The rows of A fall into several groups, and each row is roughly a mix of its group's hidden directions; some rows fit no group.
A, 76 rows:
[[ 2.41  2.19  3.18  3.54 -0.24 -2.65 -0.45  1.19 -1.48 -0.75]
 [ 3.62  1.78  2.92 -2.91 -1.37  1.35  0.00 -2.69  0.37  0.62]
 [ 0.33  0.25  4.61 -1.51 -1.59  3.59  0.83 -0.91  1.80  0.92]
 [-2.11  1.50 -2.18  1.06  1.36  1.30  0.49  1.02 -4.99  1.53]
 [-3.56 -1.47 -2.03  1.39 -2.61  0.25  0.93  2.65 -0.24  2.99]
 [-3.35 -0.31 -2.64  0.10  2.95  2.05  0.43  0.76 -3.23  1.49]
 [ 1.96  1.26  3.59  1.68  0.71 -4.50 -0.04  1.30 -0.78 -0.62]
 [ 2.38 -2.30  0.89  3.18 -3.24  1.11 -1.44 -1.08  2.07  1.87]
 [ 1.42 -1.27  1.16 -1.29  1.27 -4.21 -2.41 -1.97  2.98  0.39]
 [-1.06 -0.60  1.16 -1.21  2.90 -1.75  0.18 -0.09  5.37  0.18]
 [-3.56  2.97 -0.74 -0.81  2.60 -0.09  0.13 -1.21 -3.38  1.54]
 [-1.42  0.32  2.16 -1.07  1.86 -3.01 -1.46  1.72  4.33  0.68]
 [ 0.52 -4.22 -3.51 -1.10  0.78  1.28  2.02 -1.47  1.82 -1.16]
 [-2.92  1.22 -1.30  1.14  1.03 -2.80 -4.20  1.90 -0.20  1.17]
 [-0.37 -1.55 -3.28 -0.36 -1.26  5.04  0.90 -1.76  0.55 -0.06]
 [-1.08  0.29 -1.75  2.50  3.89  0.30  0.18  1.17 -1.74 -3.80]
 [-0.56  0.49 -2.47 -0.17 -1.40  4.13 -1.25 -1.14 -3.93  0.82]
 [ 2.29  2.68  0.21  4.28 -0.23 -1.00  0.17  0.82 -3.08 -1.62]
 [-3.27 -0.60 -2.86 -0.14  3.03  2.54  0.32  0.54 -2.66  1.51]
 [ 1.14 -0.30 -0.81  0.26  0.16 -5.40 -2.54 -1.27  2.27  0.34]
 [-1.89 -1.32 -3.16  2.54  0.91 -4.24 -0.93  1.20  0.74 -1.15]
 [ 0.82  1.49  4.23  1.43 -0.96 -3.42 -2.17  1.10  0.15  1.81]
 [-2.79  0.75 -3.09 -1.44 -0.40  4.87 -0.46 -0.68 -0.22  0.34]
 [-1.39 -0.68 -3.45  2.72  0.89 -3.96 -0.50  0.99  0.33 -2.27]
 [-1.72 -1.78  2.13 -2.15 -1.54  4.18  2.03  0.63  0.12  2.25]
 [ 1.10  2.89 -3.17  3.07 -0.12 -2.93 -0.87  0.43 -1.49 -1.98]
 [ 3.43  1.13  3.54  1.74 -0.72 -3.56  1.12  0.26 -1.21 -0.22]
 [ 4.00  2.49 -2.29  0.30 -2.34 -1.49  0.62 -1.92 -0.12  2.31]
 [-3.17  2.17 -2.36  0.08  3.54  1.83 -0.25  0.41 -1.19  2.62]
 [-0.99 -2.19 -4.10 -2.27  0.70  3.09  1.96 -1.33  0.50 -1.02]
 [ 1.15  0.82  3.18 -2.56 -0.97  4.51  1.08 -0.88 -0.63  1.53]
 [ 0.45  0.94 -0.01 -0.97 -3.90  2.30 -2.54 -1.90 -3.47 -0.20]
 [-1.05 -1.36 -3.06 -2.86  0.26  4.01  2.30 -1.50  0.31 -0.67]
 [-3.50 -0.55 -4.26 -2.10  0.41  2.61 -1.26 -0.33  0.48  0.81]
 [ 2.49  1.89  2.03 -1.66 -2.52 -0.38 -1.65 -1.44  0.65  4.03]
 [ 1.60 -0.45  5.37  0.75 -0.53  2.37  0.89 -0.29  2.25 -0.80]
 [-3.43  0.32 -4.01 -1.43 -0.12  3.34 -1.57 -0.29 -0.02  0.96]
 [-2.24 -0.19 -2.97 -0.71  1.23 -4.45 -2.38  1.20 -0.56  1.26]
 [-1.23 -0.09  2.83 -1.43  1.59 -3.88 -0.36  0.52  3.87 -0.43]
 [ 1.21 -2.19  0.57  0.52  2.14 -1.60  2.19  0.80  4.97 -0.75]
 [ 0.40  0.36  2.49 -2.17 -0.83  5.16  2.13 -0.41 -1.18  0.34]
 [-0.60  0.28 -3.24 -2.39 -2.72 -1.51 -0.65 -1.01 -1.48  3.83]
 [-1.44  0.47 -1.53 -0.44 -1.48  2.62 -1.71 -0.24 -5.23  0.66]
 [-0.28 -0.52 -2.56  2.16  1.89 -4.57 -1.40  0.16  0.80 -2.45]
 [-1.11 -2.88 -1.68 -0.06 -0.98 -4.81 -0.36 -0.29  2.81 -0.39]
 [-0.60  1.67  2.62 -1.92 -3.20 -1.12 -4.37  0.24 -0.55  0.22]
 [-0.05  1.74 -1.56  1.13 -1.97  2.20 -1.26  0.79 -5.10  0.99]
 [ 0.63 -1.16 -0.53  0.59  3.29 -4.17 -1.78 -1.06  1.72 -2.61]
 [ 0.76  1.02  3.73 -1.82 -2.27 -3.33 -1.04 -2.03  1.40 -1.55]
 [-1.75 -0.18 -2.70  3.31  2.12 -3.34 -2.18  1.71 -0.10  0.09]
 [ 1.03  0.82  1.56  3.96 -0.12 -3.89 -2.69  1.50 -0.25  0.41]
 [ 0.25 -1.05 -0.27  1.26  3.68 -1.94  3.48  0.77  3.44 -0.17]
 [ 0.34  2.67 -2.26  1.89 -3.38  1.22 -1.60 -0.57 -2.66  2.42]
 [-2.16  3.58 -0.52 -0.05  2.96  0.95  0.23  1.62 -2.54 -2.85]
 [-3.97  0.02  0.92 -3.02  2.43 -0.39 -2.55 -0.11  2.23  1.21]
 [ 0.21  0.70  1.92  1.46  2.77 -4.74 -0.62  2.10 -0.49 -1.78]
 [ 0.27  0.63  0.10  1.25  3.58 -2.49  4.02 -0.62  2.65 -0.29]
 [ 0.03  0.17 -3.31  1.02 -0.28  4.19  0.32 -0.42 -3.73  0.93]
 [ 2.05  0.46 -1.31  0.94 -3.65  2.90 -0.56 -1.03 -3.80 -0.40]
 [-1.94 -3.79 -1.38  0.08  1.24 -3.60 -0.02  0.09  2.47 -2.01]
 [ 1.94  1.56 -3.71 -1.94  0.00  2.36 -0.08 -2.64 -2.26 -1.79]
 [ 0.94 -1.33 -0.92 -2.65  0.54  3.22  4.17 -1.59 -0.06 -1.89]
 [-4.34 -1.36  1.30 -3.80  1.41 -0.45 -2.00 -1.23 -0.37 -0.13]
 [ 2.83 -0.20  2.16  0.26 -1.72 -1.86 -0.92  0.95  4.81 -0.76]
 [ 1.18  2.49  2.69  1.95  0.12 -4.39 -1.08  1.51 -1.79  0.26]
 [-2.89  1.03 -1.93 -0.70  0.52  2.77 -1.78  0.01 -4.16  1.63]
 [ 0.30  2.41  0.31 -0.07 -3.22  3.98  1.63  0.92 -2.32  1.90]
 [-1.08  0.07 -2.85  2.12 -0.84 -3.07 -3.82  0.87 -0.47  2.29]
 [-0.30 -1.71 -1.37  0.62  0.33 -5.38 -1.91 -0.52  2.53 -0.01]
 [ 1.18 -3.82 -1.60  1.08  2.01  0.68  4.03 -0.14  1.48 -1.42]
 [-2.18 -2.75 -3.14 -0.22  3.09  3.23  0.67  1.03 -0.10  0.99]
 [-0.92  1.43  0.93  0.41  0.12  5.29  1.17  1.52 -2.69  1.38]
 [ 0.31 -1.04 -0.53  0.80  2.35 -4.81 -2.95 -0.72  2.17 -0.05]
 [ 0.08  3.32 -2.25  0.12 -2.32 -1.39 -0.70 -0.09 -3.83  2.46]
 [ 3.84  2.40 -0.06 -0.23  0.89 -2.70 -1.18 -2.45  0.21 -2.92]
 [ 2.26 -3.18  2.50 -0.95 -3.32 -1.37 -0.63 -0.14  1.57 -2.54]]

Here is one row of each group, with its name. Which group are the others in?
[-0.38 -0.28 -1.02  4.06  0.56 -3.12 -3.76  1.61  0.34  0.21]
<23>
[-1.09 -2.15 -2.25  1.17  1.08 -4.80 -0.83  0.03  1.93 -1.96]
<52>
[-3.12  0.66 -2.86 -0.23  3.12  2.90  0.15 -0.24 -2.15  1.87]
<87>

[-1.65 -1.25  0.54 -0.43  3.35 -1.80 -0.13  2.39  4.36  0.83]
<87>
[-0.79 -0.02 -4.59 -2.93 -1.70  1.01  1.09 -1.60 -1.68  1.99]
<23>
[ 0.47 -0.03  2.09  0.03  2.09 -3.78  2.35 -0.43  3.85 -0.97]
<87>
[ 1.40 -4.53 -2.51  0.93  1.35  0.20  1.74 -0.78  2.14 -2.23]
<23>
[-1.84  2.33 -0.24 -1.77 -1.77  1.96 -3.06 -1.75 -3.52  0.92]
<87>
